Named moves (each a turn or a mirror), then the moves between two rows, first move first; the first pair answered:
C (before -> after):
[ 1.48 -1.79  0.58 -0.14 -4.75 -4.08  0.26 -2.16 -5.00  1.58 -1.66  2.05
 -0.59 -0.04  1.90 -1.78] -> [-0.87  1.84  0.06  0.22  5.79  3.31  0.90  1.91  5.12  0.36 -1.66 -0.91
  1.58 -1.00  0.30  1.29]
[-0.23 -3.37 -0.35 -2.57  4.37 -0.14  3.60 -0.15 -0.47  1.62 -1.01 -2.01
  0.49 -1.06  0.07 -0.92] -> [ 0.22 -4.09 -0.35 -2.62  1.74 -1.65  3.26 -0.71 -2.16  1.76 -1.12 -1.31
 -0.03 -0.81  0.30 -1.79]
[ 0.45  3.24 -0.59 -2.19 -3.67 -1.01  0.65  1.48 -0.46  1.81 -1.06  2.83
  3.72 -0.81  0.48  0.26] -> [ 0.06  4.05 -0.71 -2.06 -1.14  0.43  0.81  2.67  1.76  1.58 -1.07  2.08
  4.23 -1.04  0.05  1.24]
Q (before -> after):
[-1.65  1.59 -0.67 -0.19  0.38  1.87 -1.25 -0.47  1.61 -0.05  0.63 -0.51
  1.29  1.64 -1.51  1.56] -> [-1.35  1.32 -0.86 -0.01  0.95  1.98 -0.88 -0.39  1.54 -0.25  0.61 -0.59
  1.29  1.54 -1.70  1.42]
[ 0.64  0.08  1.91  1.90 -1.41 -0.30 -0.70 -1.16 -2.60  0.99 -2.49  1.82
  0.04 -0.88  0.77 -2.00] -> [ 0.74 -1.71  1.48  0.54  1.38 -0.31  1.90 -0.71 -2.76  1.13 -2.10  0.45
  0.29 -1.30 -1.18 -2.26]
[ 0.59  3.17 -0.07  0.77 -0.23  1.60 -2.63  0.06  2.11 -0.73 -0.61  0.39
  0.58  0.56  0.21  0.97] -> [ 0.29  0.94 -0.46 -0.44  3.15  1.86  0.34  0.81  2.10 -0.56 -0.14 -1.08
  0.92  0.31 -2.16  0.44]
[ 0.37 -2.05 -2.43  2.24 -0.68 -1.25 -0.88  0.55 -4.47 -1.05  2.33  1.96
 -0.04  1.76 -3.42 -0.94] -> [ 0.35 -2.21 -2.04  2.46 -0.92 -1.32 -1.00  0.48 -4.43 -1.03  1.80  2.40
 -0.10  1.93 -3.03 -0.87]
J (before -> after):
[-1.40 -2.54 -1.29 -1.66  3.97  2.02  2.36  2.21  0.09  0.47  0.60 -2.11
  1.46 -0.09 -3.01 -0.32] -> [-1.33 -0.56 -2.12 -3.38 -0.45  0.67  0.14  1.03 -2.53  0.51  2.79  1.20
  2.34  1.92 -4.02  0.83]
[-0.94 -1.20  2.17  1.30  3.20  0.88 -0.33 -1.34  2.35 -1.99  1.43 -2.06
 -0.46 -0.70 -1.91 -0.94] -> [-0.83 -0.27  1.69  0.23  0.25 -0.21 -1.75 -1.66  0.09 -2.60  3.19 -0.11
  0.13  1.10 -3.68 -0.54]
[-0.52 -1.54 -0.25 -0.64 -2.84 -1.10  0.58 -1.51 -2.22  1.08  1.44 -0.41
 -0.94  1.04 -0.76 -1.57] -> [-1.19  0.97 -0.56 -0.06 -3.31 -0.68 -0.62 -1.34 -0.73  2.62  0.41  0.52
 -1.04  0.85  2.54 -0.60]
L (before -> after):
[-1.03  5.31 -0.41 -0.95 -0.89  3.39 -3.74  0.86  3.09 -1.39  3.38  2.96
  1.86  1.95 -0.94  3.00] -> [-0.95  5.03 -1.08  0.29 -2.57  1.15 -2.65  0.17  2.96  2.33 -0.23  2.70
  0.45 -0.72  5.84  1.99]
[ 2.11  0.13  0.67  2.66 -4.42 -1.00 -4.31 -1.95 -1.38  1.13  0.78  1.45
 -2.15  2.12  1.46 -1.20] -> [ 2.46 -1.45  1.75  4.91 -2.17  0.25 -3.35 -2.02  0.35 -0.15 -0.04 -1.08
 -2.99  0.86  1.55 -1.93]
[-0.95 -2.74 -1.83 -0.88 -3.56 -1.70  2.15 -2.41 -4.81  1.40 -1.07  0.16
  1.34 -1.31  1.57 -1.43] -> [-0.17 -4.95 -0.03  1.75  0.07  0.29  3.23 -2.05 -2.05 -1.07 -1.68 -2.97
  0.49 -2.22  0.29 -2.36]
[ 0.22 -0.31  0.77  0.74  1.09  1.27  2.65  0.47  1.10  0.36 -2.18 -1.45
 -0.62 -1.21  0.65 -1.01] -> [-0.12  0.54  0.32 -1.13  0.97  2.10  1.51  0.82  0.29 -1.04  0.41 -0.29
  0.26  0.61 -3.20 -0.01]
Then:
(two moves a pair)
[-0.22 -2.65  2.79  4.23  1.41  0.86 -1.43 -0.85  3.09 -0.98 -1.48 -1.16
 -0.42  0.66  2.48  1.79] -> [-1.08 -1.14  1.12 -0.19  1.37  0.94 -1.86 -0.58  0.93 -1.88  2.74  1.50
  1.93  3.66 -3.18  3.15]  Q then L
[ 2.86 -2.58  0.99  1.62 -3.39 -2.99  0.79 -3.93 -2.03  1.95 -3.84 -0.72
 -2.46 -1.60  2.55 -4.20] -> [ 2.00 -0.75  0.16 -1.87 -3.14 -0.88 -1.42 -2.90 -3.39 -1.69  1.84  1.90
  0.42  3.03 -6.50 -2.10]  L then L
[-1.29  3.85 -2.01 -2.38 -0.21 -0.09 -0.76  0.95  1.42  1.45  1.46  1.39
  1.05  0.25  1.97  2.26] -> [-1.00  0.68 -2.55 -4.09  1.45 -1.12  2.72  1.11 -0.93  1.98  1.84 -0.04
  1.08  0.14 -0.51  0.85]  C then Q
[-1.14  0.74  0.60 -2.45  0.91 -1.44  1.94 -0.79 -2.82  2.64 -0.30 -1.57
  0.19  0.14  0.79 -2.61] -> [-1.14  2.15  0.10 -2.37  0.61 -1.47  1.29 -0.75 -2.28  3.46 -0.25 -1.18
  0.40 -0.26  2.32 -2.01]  J then J
[-0.19  1.42 -1.43 -2.52 -0.97 -0.80  0.22  0.04 -1.51  1.04  1.24  2.66
  1.08  0.69 -0.24  0.69] -> [ 0.26 -0.75 -0.84 -0.76  3.19  0.49  2.56  0.53  0.91  0.84 -0.62 -0.62
  0.21 -1.26  0.56 -0.47]  J then J
[-0.25  1.65 -0.66  1.85 -2.03 -1.17 -1.21 -0.11  1.55  2.58 -2.43  0.86
 -0.73 -1.63  6.54 -0.19] -> [ 0.09 -2.66  0.40 -0.02  2.81  1.46  0.77  0.98  0.49 -2.92  2.23 -1.29
  0.89  1.60 -6.02 -0.78]  J then L
[ 1.44  0.68 -2.53 -1.12 -0.59  2.45  1.24 -1.91 -1.11 -0.16  3.66  0.44
  1.32  1.27 -2.24 -0.74] -> [ 1.32  2.14 -2.17  1.07 -0.51  2.80  1.04 -1.86  1.73  2.01  0.83 -0.20
  0.47 -1.09  3.43 -0.61]  J then L
[ 0.90  0.43 -0.83 -0.83 -2.83 -1.32 -1.64 -0.55 -2.57 -0.10  1.73  0.47
  0.01  0.66 -2.19 -0.34] -> [-0.02 -0.07 -0.86 -1.75  2.20  1.07  0.29  1.27  0.26 -0.43  1.88 -1.32
  0.77  0.27 -3.55  0.30]  Q then C
[ 1.73 -0.51 -0.54  2.47 -5.05 -2.92 -2.11 -2.12 -3.49 -3.21  1.79  0.49
 -1.67  2.19 -3.08 -1.61] -> [ 1.72 -4.11 -1.09  1.02  0.11 -2.96  3.81 -1.00 -3.55 -1.33  0.26 -2.83
 -1.94 -0.14 -3.19 -3.50]  L then Q
[ 1.60  1.79 -1.43  0.24 -2.25 -2.87 -0.68 -0.11 -2.33  3.85 -1.09  0.26
  0.44 -1.57  2.42 -0.05] -> [ 1.50 -0.66 -0.69  0.07  4.42  0.07  2.47  1.59  0.45  1.83 -0.27 -3.28
  0.75 -1.41 -2.37 -0.46]  C then J
[ 0.32  2.42  0.18  0.19 -3.31  0.38 -3.15 -0.70  1.79 -1.17  0.16  2.71
  0.19 -0.24  1.54  1.95] -> [ 0.57 -1.84  0.45 -0.34  3.76  1.91  2.60  0.62  2.59 -1.14 -0.70 -1.89
 -0.14 -2.02 -0.84 -0.07]  L then Q
[ 0.12  0.50  1.05  0.90 -0.37  0.54 -2.24 -0.43  0.59 -2.57  1.31  0.21
  0.08  1.58 -2.51 -0.12] -> [-0.22  0.86  0.97  1.82  1.15  1.29 -1.74  0.04  2.88 -1.67 -0.12 -0.54
 -0.14  0.44 -0.13 -0.28]  J then J
